In the data rows, the value 128 means zero.
Here are some points, each followed by its number:
[150 144 125 119 159 140 143 136 123 145 130 136] 0
[ 40  91 145 149  61 103 129  88 154  66 166  94] 1
[146 160 117 128 148 151  79  63 100 148  87 126] 2
[128 130 135 147 129 144 145 153 145 126 153 124] 3
[ 87 132 156 145 105 128 143 128 159 110 169 125] 4
[ 68 118 157 149 101 119 152 118 152 104 167 113] 5
[125 129 138 142 124 143 147 171 143 134 151 125] 6
[114 141 133 123 140 135 153 162 128 145 161 136] 7
[155 115 144 133 146 124 139 122 136 138 136 126] 8
[157 137 125 132 157 137 142 133 121 153 130 131] 9
[120 131 137  95 113 128 110 128 168 120 118 140] 10
[139 127 133 143 135 141 140 160 137 132 154 132] 11
[130 144 130 138 141 146 144 145 130 146 132 136] 12
[112 128 143 145 129 137 150 141 146 131 167 129] 13
[139 140 139 150 132 153 134 151 139 139 142 138] 14
[133 131 135 146 124 141 145 159 149 141 153 128] 15
[ 38  86 118 107  43  82 104  63 153  71 100 157] 16
[146 138 140 147 141 155 137 141 133 134 130 129] 17
[149 132 123 134 139 149 132 133 124 150 140 132] 18
New points follow, each followed by the numbers of its three nearest points above, looking only along the 3 directions in which the numbered points spread most, nearest first.
[114 144 122 113 143 142 141 154 112 146 140 127] 12 14 8
[131 131 133 126 146 125 157 151 133 144 148 120] 11 14 7
[126 146 130 133 152 152 153 161 131 148 158 132] 11 14 7
[130 145 128 138 144 154 134 157 132 142 161 134] 14 11 12
[ 30  60  88  37  35  37  36  39  63  42  46 163] 16 1 10
[119 146 134 117 139 142 143 150 130 142 151 129] 14 11 12
[144 140 123 129 145 135 147 132 125 147 129 126] 18 8 17
[157 123  91 113  96 100 116 132  86 116  73  99] 10 8 18
[146 155 110 135 130 147  96  82 106 140  95 134] 2 8 18
[163 134 114 123 120 136 128 155 110 137 103 125] 0 9 18
[160 132 118 131 123 132 140 151 117 135 116 130] 0 18 12
[138 142 145 120 126 131 126 153 169 143 137 146] 7 11 12
[ 82 107 128  68  77  85  71  77 168  92  92 137] 16 10 1
[118 136 118  98 109 122  78 113  92 114 108 156] 10 8 2
[160 131 131 140 140 140 159 159 132 148 135 131] 14 12 11
[147 135 110 130 150 139  95  61 105 137  90 119] 2 8 18
[151 146 115 138 147 140  91  66 108 142  90 132] 2 9 18
[162  90  85  99 111  86 108 112  77 104  68  78] 2 10 8
[ 85 116 130  63  71  82  58  81 164  93  78 144] 16 10 1
[129 144 130 127 132 130 107 139  98 125 118 158] 8 18 0
[ 93 116 133  91  86  91  93 107 171 100 107 139] 10 16 4
